In the rows, 128 means zero.
Each run below is a few steps of one of 7 hidden systems, one row a step.
run 1, tak (9 x 20):
[[218  78 100 148 162  54 151 135 177 112 116 109 146 159 124 102 128 132
   94 167]
 [138 225 179 123 118 157 112 141 176 142 118 171 109 158  91 112 159 172
  134  94]
 [ 47 141 120 129 142 107 151 123  66 131 129  87 126  87  71 117 102  89
  160 140]
 [168  89  72 160 113 136 139 100  96 120 113 150 105 123 174  75 127 141
   80 162]
 [149 162 150  71 125 153  69 140 156 117 163 172 131 162 154 124 100 104
  146 104]
 [ 99  95 132 106 130  73 102 157  95 113  96 103 130 130  77 168 142 126
  137 109]
 [194 120 133 176 143 115 175 114 138 102 123 120 117 126 104  96 109 152
  114 131]
 [107 207 119 103 126 135 114 141 159 160 128 149 127 141 126  91 132 131
  132 143]
 [ 77 109 131 135 114 147 107 106  56 117 123 124 111 115  94 125 127 107
  125 111]]
run 2, mul (9 x 20):
[[163  91  91 125 153 130 124 126 156 128 149 143 104 144 166 138 111 112
   98 106]
 [125 110 161  94 105 130 117 122 138 106  89 126 133 166  93 120 147 103
  150 114]
 [130 147 147 142 129  93 122 148 110 124 142 104 169 100 118 143 117 148
  138 164]
 [131 150 109 157 160 133 141 126 144 149 145 143  90 118 123 139 134 154
   92 101]
 [101 126 120 107 118 159 153 102 140 141 112 125 122 145 131  92 130  87
  147 132]
 [130 114 126 122  91 128  98 139  93 121 119 132 152 118 161 136 135 144
  126 158]
 [161 123 142 137 163 119 124 131 120 101 166 147 105 124 129 144 107 139
  125  95]
 [117 120 115 111 133 113 152 138 166 138  98 106 124 146 101 128 130 103
  140 112]
 [125 151 147 146  98 144 108 117 122 138 114 117 163 124 117 118 147 143
  115 158]]
run 3, Boz:
[[158  95 143 120 135 148  75 118 132 129 208 140 186 119 234 168 128 133
  116 179]
 [118  88 182 142 196 123 153 122 161 125 175 132 102 135 129 224 183 159
  129  72]
 [133  98 126 184 105 141 216 123 187 158  80  47 169 114 119 158 150 134
  126 143]
 [138 158 132 157 101 167  87  93 156 168 145 136 182 129 173 112 181 161
   74 204]
 [ 52 112 151 132 183 165 155  77 103 149 186 161  80 118 157 156 188 139
  133 118]
 [129  52  92 158 108 161 212 130 141 140 110  89 126  98 201 178 112 119
  144 113]
 [183 119 156 150 110 166  69 119 174 136 173 114 203 136 172 170 126 133
   91 151]
 [ 80 107 179 127 196 112 132 101 152 148 166 129 122 149 108 179 219 147
  125 133]
 [121 108 119 186 109 140 241 122 137 149  86  92 123  96 157 141 159 169
  139 145]]
run 4, tak, 9 rows:
[[128 137 131 123  93 157 121 153 145 147 125 142 142 120 191 169 146 161
  133 128]
 [111 106 136 143 141 144 123 125 143 143 157  90 148 114 123 191 118 102
  126 103]
 [128  89 128 144 135 122 178 114 160 143 112 115 130 137 151 149 177 146
  125 145]
 [133 162 161 146 108 174 147 128 145 142 145 126 151 106 159 149 130 153
  145 128]
 [ 77 119 107 135 146 133 126 129 130 166 153 101 138 105 142 170 140 111
  115 132]
 [137  71 132 145 117 164 164 100 134 125 119 126 122 132 163 147 153 128
  122 120]
 [135 142 150 118 120 139 133 143 160 139 146 120 171 123 172 157 127 135
  152 145]
 [101 120 126 150 134 135 122 131 134 156 137 106 134 111 122 190 152 141
  103 108]
 [128  96 136 146 142 147 190 102 156 134 132 110 124 126 149 137 138 119
  141 126]]
run 5, mul, 9 rows:
[[160 141  90  96 115 148 106 124 141 112 103 174  75 171 107  60  87  87
  116  78]
 [136 129 115  83  94  83  83 145  87  94  87 119 163 146  93  63  97  95
  149 174]
 [186 178 122 150 134  69  98 168  93 104 128 156 116 114 101 103 100 189
  103 138]
 [136 190  88 119 161 111 142 138 152 140 133 148  82 142  82  66  75 104
  122 100]
 [113 151  80 110  75 125 105 132 109 139  63 128 132 144  99  48 119 104
  114 164]
 [174 161 124 129 120 106  85 135  71  93 145 176 126 118 145  66  93 161
  121 165]
 [154 148  81  99 154  83 121 168 122 111 125 159  75 136 114 100  72 120
  135  84]
 [157 148 109 124  87 119 119 138 137 116  64 109 137 152  64  66  93  95
  120 126]
 [153 178 121 123 127  81  73 138 109 125 134 147 155 135 111  66 121 150
  106 190]]
run 6, Puz, 9 rows:
[[167  78 134  91 115 129 149 131 203 126  71 157 101 201 144 137 195 138
  128  92]
 [112 198 199 136 107 130 109 151 132 132 141  91 206  98 103 157 126 150
  171 165]
 [ 85 121  46 172 167 104 135 108 100 174 136 122  87 101 116 130 148 137
   56 140]
 [149 120 157 133  96 219 179  86 144 108 118 153  94 149 148  94 116 111
  157  79]
 [111 128 116  68 112 104  81 167 126 135 150 125 187 121 194 153 110 108
  162 171]
 [142  77 147 178 169  99 112 104  94 103 157 117 107 123  81 173 155 150
   79 104]
 [144 145 128 125 144 132 220 128 204 143 105 113 117 146 131 100 118 116
  163 125]
 [112 161 121 116  58 164  62 150 134 160  99 132 165 129 152 154 154 149
  106 139]
 [ 87 122 147 161 178 130 130  79  65 117 190 122 118  96 107 113 125 113
  119 153]]
run 7, Boz (9 x 20):
[[143  52 142 125 173 124 186 110 155 122 187 114 149 119 219 175 129 114
  158 150]
 [169 112 159 156 110 152 133 151 189 142 132 114 158 128 168 222 165 182
  114  95]
 [100 128 158 182 158 146 144  89 168 171 156  73 168 119  89 170 181 128
   97 152]
 [112  98 117 153 129 142 187  90 145 165 111 133 125 134 183 114 210 160
  105 185]
 [110 141 147 157 110 213 155 101 121 149 169 139 135  93 208 154 134 151
  135 131]
 [104  66 102 137 157 152 118 110 150 161 177 107 135 117 175 201 143 102
   95 110]
 [162  53 176 155 131 136 166  98 151 108 132 103 159 138 155 172 172 142
  133 143]
 [130 161 156 148 139 136 152 140 185 167 151 110 174 111 163 173 165 172
  132 158]
 [ 99 116 121 185 138 164 141  92 136 172 137 119 115 113 128 165 188 154
   71 124]]
run 8, fup (9 x 20):
[[128 173  75 140  80 187 119 134 164 188 133 127 162 104 205 118 103 129
  103 160]
 [104  87 155 112 157 167  63  82  89 112 200 171 102 142 150 158 153 113
  103 102]
 [119  40 122 107 151  70 201 145 118 103 101 100 116 122 151 158 135 120
  178 128]
 [198 153 159 163  74 151 124 153 192 128  94 102 176 136 118 156 126 164
  114 113]
 [ 78 183 165 118 185 130  96 103 147 149 191 117 138 134  68 131 129  94
  127 128]
 [ 65 104  87 144 130 126 201 105  95 156  90 126  87 114 143 112 181 146
  125 154]
 [182 130 127 157  82 195 137 125 130 120 150 132 156  99 209 128  80 140
  134 133]
 [109 104 132  87 170 120  59 133 153 136 180 139 126 155 119 193 139  96
  112  83]
 [114  63 154 140 139  91 192 104 108 100  80  94 121 140  86 122 178 133
  151 150]]
run 9, Puz, 9 rows:
[[114 113 121  94 161 141 106 115 121 118 182 145 111 135 145 126  87  68
  142 102]
 [144  55 142 104 116  96 134 132 127  95  95 116 137 152 133 149 151 119
  147 126]
 [177 159 155 156 142  99 141 147 157 126 140 116 160 120 117 137 125 176
  126 149]
 [ 89 167  99 135 146 129 122 129 153 173 124 125 105 129  95 136 147 126
   96 109]
 [ 98 118 137 136  86 181 151  95  98 124  98 123 124 124 125  96 136 107
  147 132]
 [140 126 114 114 127 120 117 140  96 119 156 155 135 108 192 121 109 143
  139 157]
 [139 106 135 127 163 117 104 134 129 111 161 132 104 134 111 168 114 122
  115  79]
 [137 107 137 119 125 114 164 126 167 126  96  95 148 152 105 117 134 101
  147 138]
 [136 160 135 138 102 126 110 140 134 144 111 137 148 129 140 126 163 175
  110 160]]
run 10, fup (9 x 20):
[[149 137 115  88 103 127  63 158 175 141 107 149 132 167 135 148 140 128
  104 103]
 [115 119 171 129 145 105 121 106  74  86 137 123 126 129  65 105 130 118
  146 133]
 [134 154  84 127 128  88 169 167 145 152  96 121 121 109 146 112 118 157
  133 148]
 [152 158 134 145 101 184  88 107 127 125 137 154 116 136 115 103 105 124
   99  97]
 [ 84 107 108  81 155  92 104 129  99 128 144 128 127 131 131 118 119  87
  147 148]
 [164 102 121 145 101 113 143 137 103 106  90 144 112 127 141 123 151 177
  117 135]
 [164 167 144 119 135 132 116 147 152 112 155 129 141 130 116 120  67 109
  150 104]
 [ 86 128 106 113 129 110  94 127 124 147 101 126 111 148  82 126 160 113
  101 119]
 [140 126 136 144 117 122 160 108  85 105 120 130 133 112 138  76 123 141
  144 173]]
run 11, gufi (9 x 20):
[[102 158 228  71 140 144 116 125 175 123 139 157 144 176 115 147 196 138
  187 118]
 [ 54 129 105 160 118  98 158 154  75 156 110  72 154  56 126 176 132 147
  140 160]
 [188 109  91 200 130 179 165  84 147 133 142 133  94 120 147 106 110 141
   63 109]
 [ 96 136 159  60 132 178  94 107 166 136 155 168 123 173 161 129 154  90
  158 107]
 [ 92  79 139 120 111  90 117 152  61 113 119  99 161  92 143 179 144 140
  153 157]
 [194 117 117 191 167 116 178 124 161 121 158 111 118 110 133 149  97 154
  100 108]
 [110 156 151 106 111 186 119 119 199 158 114 135 123 167 116 142 162 108
  129  87]
 [ 70 111 146 125 108 131 123 106  76 134 125 108 166 106 139 127 162 119
  143 190]
 [156 109  99 168 162 118 162 128 106 126 164 146  93  97 174 142 113 168
  103 128]]
run 12, Lede:
[[139 170 145 196 163  94 161 100  97 117 129 113 113 105  36  77 135 161
  101 151]
 [ 83 171  67 109 150 148 172 110 148 169 127 141  85 131 138  57  97  82
  133 132]
 [120 137 115 103  42 179  71 122  77 111  81 159 125 143 131  76 113 109
  122 125]
 [162 111 135  92 160  67  86 148  73  66 168 151 124 130 127 111  78 119
  152 131]
 [169 142 107 134 136  79 159 179 154 117  81 137  79 140  89 131 116 162
  128  73]
 [129 150 139 130 118 118 142 114 159 130  91  79 162 144  49  83 112  83
  136 145]
 [ 89 163  96 119 140  98  97 118  89 149 126 150 118 126 114  70 157 133
  101 188]
 [133 149 129 135 124 160 158 112  73  98 132 170  72 113 135  77  88 133
  148 102]
 [147 131  80  87 100 123 103 168 143 125 105 127 131 135 137 115  59  83
  140 103]]
run 13, Lede (9 x 20):
[[103 109 131 129 170 128 108 103  59 111 174 192  62 122 151 130 163 161
  109 111]
 [153 107 123 116 103 148 207 156 146 109 101 121 111 114 176 142  77 121
  191  85]
 [165 142 123 126  95 123  50 154 176 144 116  94 197 143 106 153 117 116
   88 139]
 [ 95 101 167 134 196  89 124  90  97 115 159 142  97 146  81 133 199 143
  116 140]
 [108 154 111 142 117 137 235 144 132 147 100 121 104  91 173 116 114 153
  175 133]
 [152 162 111 148  80 191  64 119 150 148 142 111 174 127 129 122  81  98
   86 124]
 [ 99  69 139  85 171 103  76 104  96 110 159 163 102 164 129 142 175 108
  116 122]
 [150 120 148 131 113 104 212 164 117 102  90 131 114 105 162 140 129 184
  188 127]
 [162 183 120 165 121 146 104 145 181 156 151  85 176 113 100 144  72 112
   99 118]]
run 14, gufi (9 x 20):
[[ 69 100  90 120  86 116 120 143  64 134  80 109 124 102 121 137 131 116
  132 135]
 [200 112 117 160 139 125 146 109 123 100 152 134 131 121 153  89  84 129
  113 149]
 [126 158 138  81 140 124  85 153 168 135 134 162 114 164 119 149 140 128
  130  87]
 [ 96 111 147 128 104 108 140 129  90 110  94  88 151 113  82 128 129 111
  158 144]
 [164 147  92 158 144 108 152 131 150 146 134 131 129 119 149  99 117 152
  100 162]
 [123 160 148 121 115 166 101 123 125 124 129 167  96 146 111 123 135 136
  125  84]
 [ 89 107 111 100 128 112 129 124 101 125 122 105 144 123 123 113 113  82
  153 151]
 [180 117 115 144 121 106 129 144 126 113 116 138 132 127 150 120 125 164
  108 145]
 [131 167 159 122 148 133 116 133 144 124 151 135 120 137  93 130 108 122
  138  94]]

Which system made each run below?
run 15:
[[115 195 119 158 112 216  98 115 130 162 178 157 108 100 158 141 100 136
   98  88]
 [ 71  43 110  93 135 149  97  82  90 124 135 125 112 152 130 134 148  56
  118 118]]
	gufi
run 16 (2 x 20):
[[159  76 183 124 134 134 113 103 150  86 133  94 165 160  86 145 120  82
  144 110]
 [120 143 136 115 154  70 155 154 177 159 117 112 158 135 133 147 180 164
  139 180]]
	gufi
run 17 (2 x 20):
[[ 73  61 173  95 104 157 135 114 123 120  88 144 106 164 136 188 217 132
  153  86]
 [135 129 137 176 131 106 188 146 112 128 145  60 193  59 157 156  88 148
  158 183]]
	Boz
run 18 (2 x 20):
[[147 131 126 135 138 110  94 108  92 102 122 152  96 148  73  84 131 132
   96 122]
 [139 152 125  96 144  97 137 136 108  97 126 158  98 140 116  68  96 120
  158 127]]
	tak
run 19:
[[ 92  89 114 106 107 121  92 126 115 137  96 129 123 151 119 151 176 119
  109 118]
 [162 117 164 150 137 105 160 125 101  91 138 118 149 112 132 114 115 148
  152 162]]
	fup
run 20 (2 x 20):
[[125 138 107  95 115  71 140 175 131 133  59 172  85 155 133 118 189 192
  134 124]
 [124 192 144 181 101 180 144 115  88 118 140 111 129  80  83  96  59 123
  135 108]]
	Boz
run 21, 2 rows:
[[127 162 132 156 163 104 152 137 122 137 163 127 131  96 135 133 126 164
  129 150]
 [118 134 108 148 124 178 144 112 148 153 130 129 101 126 128 134 119 112
  109  88]]
	Lede
run 22 (2 x 20):
[[116 111 132 165 176  57 114 113  84 120 128 121 109 123  61 131 181 168
   81 155]
 [123 161 122 147 154 143 239 106 154 140 127 132  87 118 144  73 112 132
  164 134]]
	Lede
run 23, 2 rows:
[[158 103 132 140 120 144  60 116 128 105 144 102 143 143  68 144  82  78
   91  81]
 [121  99 140  87 162  69 147 118 168 126 101 122 136 181 107  98 184 116
  142 172]]
	gufi
run 24, 2 rows:
[[140 116 109 131 115 105  77 147  81 107 147  87 180  94 112 128  46  85
  125 144]
 [183  98 117 131 163  72 121 127 163 114 117 144 102 176  94 112 162 144
   85 124]]
	gufi
run 25, 2 rows:
[[147 115 130 135 120 154 143 124 187 160 118 141 132 147 184 162 188 167
  104 131]
 [106 121 191 135 140 175 141 101 123 112 172 109 142 118 116 164 118 103
  166  97]]
	fup
run 26, 2 rows:
[[138 123 141  84  88  86  90 130  96  93  77 128 162 158  92  62 134 109
  150 179]
 [147 200 131 125 131  74 103 179  85 111 128 165 115 107 113 112 111 194
  133 136]]
	fup
run 27, 2 rows:
[[124 193 184 138 133 158  81 126 147 133 165 127 147 129  76 147 124 131
  121 103]
 [ 70  95  99 126 167  84 181 119  98 138 113 112  92 116 109 123 153 120
  138 142]]
	tak
